In the rows, 128 means zero.
Rotation paths and how fast each direction turns (degrees a step):
Each turn is a multiple of 5 degrees from 10 to 175, or 0.
Each row of a path follows its step; steps can be skipped.
Path 1:
step 1: [122 128 125 136 132 130 123 124 123 129 127 131 126 121 118 131 127 135
 127 132 123 123 133 123 134 128 120 131 130 120 127 137 127 142 133 122
 128 124 128 132 122 125 119 126 125 116 135 134 115 135 128 136]
step 2: [115 131 137 132 120 132 124 133 124 131 125 143 127 120 131 135 124 127
 134 118 128 127 129 121 133 134 124 122 134 132 125 131 127 129 121 123
 129 123 124 132 124 132 126 143 130 130 127 126 130 125 116 122]
step 4: [124 133 127 127 130 124 129 134 135 130 123 136 125 127 133 127 130 139
 129 122 125 127 140 135 125 131 128 129 128 139 131 134 122 133 132 124
 127 134 126 132 119 127 117 129 136 125 134 125 112 126 117 133]
step 5: [127 125 127 136 127 136 124 124 120 118 119 140 129 116 130 124 127 130
 124 128 125 115 140 135 132 138 119 124 130 125 126 128 128 124 127 127
 123 129 121 131 135 134 126 128 126 132 135 128 133 136 124 127]
step 6: [115 132 137 129 134 121 115 134 129 129 128 134 129 119 139 126 125 121
 135 129 132 125 125 134 127 136 126 126 134 129 126 131 117 137 128 132
 122 128 140 130 123 130 126 119 131 123 127 129 125 135 128 132]
step 7: [128 128 126 136 123 134 126 135 129 129 136 129 121 118 132 134 132 134
 122 119 122 124 126 136 130 128 122 124 128 116 130 144 134 131 126 126
 124 127 125 134 122 125 116 129 135 126 135 119 124 131 130 128]
step 8: [123 131 132 133 125 126 119 133 133 118 125 139 132 133 126 126 124 130
 136 129 127 120 126 136 132 133 126 123 129 130 131 140 124 134 128 137
 130 126 123 122 129 122 127 131 129 137 132 133 130 131 111 116]
step 9: [120 128 128 127 125 120 140 125 132 132 125 125 120 124 141 127 122 127
 128 129 128 123 128 132 125 140 121 128 143 128 134 135 131 131 127 132
 124 134 129 133 129 126 125 121 126 137 139 132 123 138 134 128]
step 10: [125 125 124 143 131 129 126 135 124 123 131 128 122 128 128 121 127 137
 131 122 130 128 133 139 137 128 129 131 131 129 138 132 118 134 120 126
 128 133 129 124 117 136 124 123 122 120 136 120 125 132 121 124]
step 11: [132 130 125 118 130 127 125 134 126 131 121 141 129 119 133 127 119 120
 124 128 123 117 130 131 129 134 124 123 133 122 132 144 128 131 127 121
 134 129 132 119 127 134 130 132 125 128 135 127 136 134 129 119]
step 12: [111 121 128 130 136 111 131 136 131 133 134 131 133 133 130 129 129 131
 134 123 128 126 130 129 134 132 113 129 129 123 127 138 125 129 125 134
 125 124 125 124 125 127 124 117 130 123 126 126 131 134 132 126]
step 13: [132 129 119 132 121 122 128 130 121 126 130 132 119 123 127 137 129 124
 132 127 118 128 129 124 130 127 121 132 132 124 139 134 130 137 126 126
 140 123 125 133 125 123 121 126 127 121 139 127 120 138 116 126]
Directions:
[129 129 130 128 129 126 129 127 131 129 133 127 126 125 127 129 130 127
 127 128 127 130 127 129 130 130 127 129 128 131 131 125 127 129 127 128
 129 127 129 129 127 129 128 125 128 129 128 127 129 129 129 129] -> 115
[126 126 131 130 127 131 126 126 126 127 128 126 127 126 127 126 127 127
 127 128 130 129 127 127 127 129 128 129 131 127 127 125 127 129 127 127
 128 128 131 129 126 131 129 129 125 126 131 127 127 127 129 127] -> 85
[127 128 131 128 130 128 126 128 127 129 130 128 128 128 129 130 130 127
 129 129 126 129 126 127 128 125 127 126 129 125 127 128 132 129 127 130
 128 124 127 129 127 126 125 129 127 127 128 130 128 127 127 126] -> 65
Path 2:
step 1: [125 133 126 130 127 130 129 122 122 124 121 121 130 129 129 136 139 127
 130 128 131 114 131 131 133 129 126 139 124 124 126 126 130 130 127 121
 128 128 127 129 128 126 124 116 128 125 128 128 126 127 112 127]
step 2: [122 128 129 126 129 131 136 130 122 120 137 124 136 132 131 123 128 123
 126 130 124 124 127 131 127 141 131 124 125 132 135 125 131 130 119 125
 131 120 121 134 133 125 129 121 134 135 125 122 123 125 127 121]
step 4: [121 125 133 128 128 129 125 124 130 134 124 125 117 130 127 136 129 124
 135 128 137 123 121 123 126 120 123 129 135 126 125 128 128 130 124 132
 127 132 129 134 136 134 133 127 133 132 119 129 127 140 122 121]
step 5: [124 114 136 133 135 126 127 122 128 134 130 127 140 127 136 126 126 124
 131 127 131 132 126 133 122 129 121 138 124 135 128 127 126 129 125 127
 136 127 135 129 134 122 124 131 132 135 127 127 124 130 129 124]
step 6: [131 130 125 129 117 141 121 121 124 129 127 123 138 126 125 127 137 136
 126 126 133 136 131 129 121 127 126 137 128 130 127 124 134 132 130 125
 130 122 129 121 132 131 129 136 130 122 130 128 124 121 126 124]
step 7: [127 138 125 133 127 140 129 131 130 127 126 119 125 127 131 124 131 121
 127 130 123 122 128 118 125 135 119 127 123 122 126 123 125 126 119 126
 127 123 132 125 128 131 134 129 137 121 122 134 126 131 123 128]
step 8: [129 123 128 126 132 124 134 124 132 120 128 129 139 134 132 121 122 131
 124 137 121 120 118 122 117 132 121 127 127 123 131 130 125 127 131 124
 123 133 133 126 129 129 130 123 133 129 126 128 133 124 129 120]
step 9: [138 131 123 126 133 130 130 122 125 124 130 130 131 131 123 136 134 138
 131 129 123 134 123 123 124 124 122 131 130 128 132 126 130 135 129 126
 120 133 125 137 128 130 130 136 127 131 129 118 127 139 134 120]
step 10: [128 132 135 138 139 132 132 128 120 137 121 133 126 125 126 135 131 131
 133 132 131 124 129 129 126 131 119 134 126 130 132 128 127 131 116 131
 130 135 127 129 130 135 130 122 132 123 135 128 124 134 131 134]
step 11: [122 122 142 127 125 132 128 127 129 130 129 128 136 132 128 130 130 129
 129 132 127 119 122 127 123 133 136 132 127 134 136 125 134 142 133 124
 128 124 131 119 128 128 126 121 126 128 133 135 123 130 130 131]
step 12: [132 124 126 130 123 137 128 137 126 123 130 119 128 127 128 120 131 131
 125 133 132 125 126 120 133 126 122 130 125 139 123 120 134 135 127 122
 126 122 120 122 126 126 136 131 120 134 128 124 130 132 132 126]
step 13: [128 128 128 142 130 127 129 136 127 128 119 132 130 131 127 127 132 126
 132 139 127 122 127 116 126 120 125 126 133 126 127 126 133 114 123 126
 126 126 126 126 136 129 130 127 126 129 127 125 128 125 118 125]
Directions:
[130 129 129 129 125 128 127 128 124 129 130 127 126 129 129 128 131 128
 128 129 130 128 128 128 129 125 128 126 126 128 128 128 128 126 129 127
 128 131 130 129 127 128 132 129 129 125 129 126 129 129 126 129] -> 120
[129 127 127 133 125 129 128 127 128 126 128 127 128 128 129 128 126 126
 129 130 130 129 127 129 128 129 128 128 127 126 131 129 129 129 127 129
 127 128 129 128 128 130 127 128 127 130 132 129 128 130 126 124] -> 0
Path 3:
step 2: [136 141 137 126 118 129 130 144 129 118 119 127 127 125 127 126 132 124
 133 126 122 122 136 134 131 131 126 131 114 129 129 129 133 130 128 131
 122 126 131 124 125 124 135 123 122 132 122 127 127 127 130 123]
step 3: [133 131 126 128 127 135 118 132 128 122 126 119 128 133 133 125 126 133
 114 138 147 138 137 124 120 121 125 120 132 123 128 126 129 128 126 122
 131 129 133 130 134 129 127 127 125 129 130 124 135 129 130 128]
step 4: [136 134 130 137 121 131 131 130 129 126 122 123 128 133 138 143 131 123
 137 128 126 126 120 131 123 131 122 133 130 120 127 123 127 129 134 129
 125 120 123 136 131 120 127 141 131 129 116 130 128 126 129 126]
step 5: [123 138 131 133 122 124 122 142 131 119 126 124 128 127 125 124 126 130
 126 126 138 119 132 126 129 125 129 129 117 133 134 131 118 126 136 128
 120 125 135 121 125 125 129 124 125 134 131 122 135 121 129 136]
step 6: [132 139 131 120 129 132 129 124 131 122 125 122 128 126 133 121 128 134
 127 131 134 134 136 133 116 127 124 136 138 110 126 129 131 126 127 129
 125 131 131 132 137 125 125 130 124 131 126 121 123 131 134 124]
step 7: [125 129 128 140 118 128 129 134 132 131 131 120 128 134 130 137 136 125
 132 122 132 131 118 121 127 115 129 121 124 125 128 128 128 122 132 130
 128 126 129 127 127 120 127 137 126 129 117 126 138 130 137 122]
step 8: [129 143 132 124 123 128 126 137 128 130 123 128 126 120 129 130 121 125
 125 125 133 126 136 129 123 131 130 131 127 129 132 133 130 124 135 130
 129 121 126 124 129 124 121 133 117 136 131 126 119 113 127 141]
step 9: [129 129 133 121 119 125 126 116 132 126 132 121 118 132 131 123 135 130
 119 132 136 126 134 130 123 122 129 135 128 116 131 127 124 117 128 135
 125 128 128 127 137 125 130 131 136 130 127 122 142 131 131 122]
step 10: [129 132 136 133 127 126 117 144 129 129 121 124 129 130 128 134 133 121
 137 122 123 130 127 123 126 126 127 126 126 119 125 125 131 120 121 133
 136 126 131 126 123 124 130 133 123 132 119 118 119 124 132 120]
step 11: [127 133 132 120 114 130 129 127 128 127 125 117 128 126 129 129 122 129
 117 132 136 127 136 126 126 124 134 125 125 133 133 126 136 131 130 132
 131 131 132 126 126 118 123 129 120 128 123 129 137 120 117 139]
step 12: [139 131 130 127 122 127 121 124 133 123 127 134 118 132 133 140 128 124
 122 124 133 129 138 132 123 130 119 135 135 117 132 133 128 124 125 125
 128 121 125 123 131 131 138 134 136 129 121 126 129 125 133 122]
step 13: [130 130 138 135 123 132 117 138 131 123 120 119 127 135 131 123 128 127
 128 129 132 122 119 121 129 124 134 133 117 133 133 114 133 123 131 134
 130 128 133 135 124 126 129 127 131 128 125 120 124 127 131 126]
Directions:
[128 126 128 128 127 127 128 126 126 127 129 127 128 130 130 130 131 129
 131 128 126 130 131 129 127 130 127 128 129 128 130 130 129 130 129 130
 127 130 126 128 127 127 127 128 131 128 128 127 130 127 132 128] -> 135
[127 128 125 130 129 126 128 129 130 128 129 126 127 129 127 126 131 127
 127 127 127 127 127 130 130 130 127 129 127 130 126 128 130 129 129 127
 130 125 127 129 125 127 129 130 129 131 124 126 127 128 129 127] -> 130
[132 129 127 129 126 131 130 128 129 130 129 129 128 129 128 130 128 128
 126 126 130 131 129 128 129 126 129 126 129 131 130 128 132 129 129 126
 129 127 127 128 129 130 129 130 127 128 128 130 128 128 131 128] -> 85
Path 4:
step 0: [123 136 132 121 133 130 128 128 129 128 130 133 129 123 134 125 133 121
 127 129 133 132 122 133 145 122 131 123 126 125 128 130 122 129 127 128
 127 124 139 121 130 138 141 128 136 132 134 131 128 137 133 136]
step 2: [138 123 135 132 129 127 130 128 118 126 127 128 129 134 130 132 131 130
 114 134 136 133 128 132 119 132 130 122 131 138 125 126 117 130 127 126
 132 138 121 135 123 124 134 118 127 119 130 127 127 119 134 127]
step 3: [119 131 132 127 127 134 145 126 127 138 130 118 124 134 131 132 125 121
 131 131 125 130 130 137 137 117 135 131 135 126 127 123 128 130 139 132
 129 119 124 131 126 131 129 137 134 129 129 126 133 134 127 125]
step 4: [127 125 122 127 127 129 116 124 139 126 139 126 130 143 129 129 130 125
 131 116 129 127 134 120 132 136 127 124 130 132 137 130 140 128 127 136
 121 135 129 126 129 135 127 125 127 129 136 125 124 131 123 127]
step 5: [131 134 131 138 123 124 130 137 118 129 124 128 118 124 132 125 129 130
 128 135 134 123 132 120 129 133 120 122 124 133 126 131 121 125 130 119
 122 133 134 119 131 125 129 122 139 118 129 127 130 133 131 138]
step 6: [135 138 130 124 129 128 127 125 132 128 124 138 124 132 134 127 124 130
 134 125 128 125 126 141 138 115 131 132 127 125 129 124 120 138 128 131
 124 126 122 142 134 130 127 131 134 127 114 127 128 120 127 129]
step 7: [129 128 134 130 139 128 125 130 135 135 125 125 133 130 132 126 130 123
 129 125 137 131 126 133 115 134 135 119 133 123 136 121 136 121 128 129
 137 129 137 129 123 138 133 121 125 129 135 124 132 121 122 122]
step 8: [125 120 128 130 133 137 129 135 114 124 136 125 121 127 129 126 141 132
 126 138 127 125 125 129 127 124 124 130 133 139 125 132 131 137 132 136
 122 131 134 128 125 129 127 134 133 127 139 134 134 132 135 133]
step 9: [124 140 131 124 125 127 129 125 123 129 126 132 135 136 123 142 127 128
 123 125 131 125 136 126 139 126 132 123 117 129 135 126 124 133 136 131
 121 131 126 130 129 129 128 130 128 128 124 125 111 130 136 120]
step 10: [138 129 129 136 129 120 126 131 134 133 126 113 117 139 134 130 124 124
 126 126 126 134 123 126 132 135 137 131 135 130 129 131 129 120 122 116
 130 126 131 135 128 131 126 120 126 125 127 116 131 130 133 131]
step 11: [125 128 131 127 124 129 128 122 126 127 123 132 126 137 135 114 131 127
 129 129 137 129 130 133 124 122 121 130 145 127 126 125 130 133 129 131
 118 133 117 120 125 125 137 134 134 124 132 132 130 128 123 135]
step 12: [130 138 131 128 118 134 134 132 130 126 137 131 130 130 127 135 129 128
 134 127 131 131 137 128 134 132 123 115 117 128 129 126 128 130 126 140
 136 128 136 127 131 136 127 133 136 125 125 126 138 120 123 119]
Directions:
[125 132 125 130 128 125 129 125 130 127 128 130 128 129 126 128 128 130
 128 128 126 126 126 128 128 128 128 127 128 129 128 128 131 131 128 130
 129 128 129 129 126 127 129 129 128 126 127 127 127 127 127 127] -> 135
[130 128 127 125 127 128 131 128 131 130 126 128 129 130 128 130 127 127
 128 128 129 127 128 128 129 128 128 129 124 125 129 129 128 130 127 129
 128 129 129 128 127 129 127 130 131 131 127 130 128 129 128 126] -> 125
[128 129 125 129 126 129 126 127 126 128 130 128 129 127 126 127 127 128
 130 127 131 127 131 128 127 128 130 131 129 127 132 125 128 131 128 128
 128 127 125 128 129 129 127 130 127 129 128 129 126 127 129 128] -> 140
Path 5:
step 0: [130 121 125 118 132 125 123 129 132 133 127 131 124 127 135 132 123 128
 132 132 132 135 131 132 137 126 137 129 127 123 127 128 129 124 137 128
 137 134 128 123 119 120 128 129 130 138 125 119 124 131 138 133]
step 1: [126 118 131 119 123 131 125 133 120 129 127 136 125 120 121 132 116 126
 124 125 122 133 129 123 128 129 139 122 128 132 126 120 133 139 133 126
 123 139 128 131 126 126 132 127 130 128 133 127 130 132 129 123]
step 2: [128 115 129 124 131 137 124 125 128 129 134 132 128 127 135 131 133 130
 124 127 118 129 130 122 123 129 124 130 117 130 127 131 125 134 122 136
 127 133 128 129 126 140 125 125 121 134 138 126 128 138 132 126]
step 3: [131 131 119 128 131 123 128 131 127 130 138 136 123 129 127 133 134 127
 133 135 133 135 126 123 131 139 129 131 129 123 128 142 134 131 132 133
 128 133 122 131 122 132 134 133 124 135 136 124 126 125 132 131]
step 4: [126 120 126 128 120 130 125 128 125 126 136 123 127 124 132 131 123 121
 131 131 133 136 127 128 129 128 139 121 130 123 121 129 118 128 134 133
 129 135 124 122 121 130 139 121 136 127 131 120 124 127 119 125]
step 5: [118 124 127 131 126 134 131 127 130 129 124 134 120 127 135 134 116 131
 130 130 124 140 133 129 122 130 131 125 133 131 126 133 126 132 129 132
 132 132 138 123 137 133 122 125 131 133 132 125 126 138 132 124]
step 6: [121 132 128 121 128 128 135 127 130 127 131 130 130 123 120 126 135 125
 124 123 123 128 138 129 129 129 131 121 128 127 125 133 132 134 129 132
 125 130 126 127 127 137 127 141 130 140 140 121 118 134 131 125]
step 8: [126 128 118 123 127 132 124 128 123 132 129 127 120 119 133 139 120 124
 134 129 140 139 135 122 130 130 130 126 118 128 119 126 126 127 128 128
 120 128 129 127 134 126 126 128 128 131 124 127 123 126 135 121]
step 9: [129 128 140 119 130 129 131 128 125 132 131 133 124 132 130 123 121 128
 129 121 126 137 135 126 131 125 133 125 132 125 119 128 121 137 125 129
 123 131 123 124 132 130 130 122 127 130 136 123 118 130 139 136]
step 11: [132 123 119 125 129 127 128 124 130 130 124 129 134 129 131 133 130 123
 116 127 140 135 129 121 130 128 121 123 119 125 123 141 118 130 132 138
 127 131 131 124 122 125 130 136 127 133 128 125 128 131 130 124]
step 12: [131 133 126 128 129 131 125 137 124 135 133 128 123 124 130 133 122 123
 116 126 135 136 132 124 129 133 132 132 141 130 118 133 130 135 126 134
 130 135 131 127 126 124 127 121 130 133 124 127 117 126 124 132]
step 13: [121 124 135 127 131 130 126 130 130 122 136 123 128 124 135 136 119 123
 128 114 126 132 132 131 130 125 133 121 125 123 118 123 133 131 136 137
 133 130 132 131 133 139 127 128 125 131 128 125 128 128 129 134]
Directions:
[128 126 127 126 130 129 128 127 128 127 126 127 127 127 127 129 127 127
 131 127 127 129 126 129 129 129 128 124 128 127 131 128 128 129 129 131
 131 129 127 129 127 125 130 131 129 126 129 129 128 126 126 130] -> 110
[127 127 129 128 128 129 130 131 127 127 127 128 126 126 128 126 128 125
 126 130 127 129 126 131 128 128 127 129 127 128 127 127 128 127 127 129
 128 127 132 130 128 129 127 127 125 126 132 128 125 127 130 129] -> 100
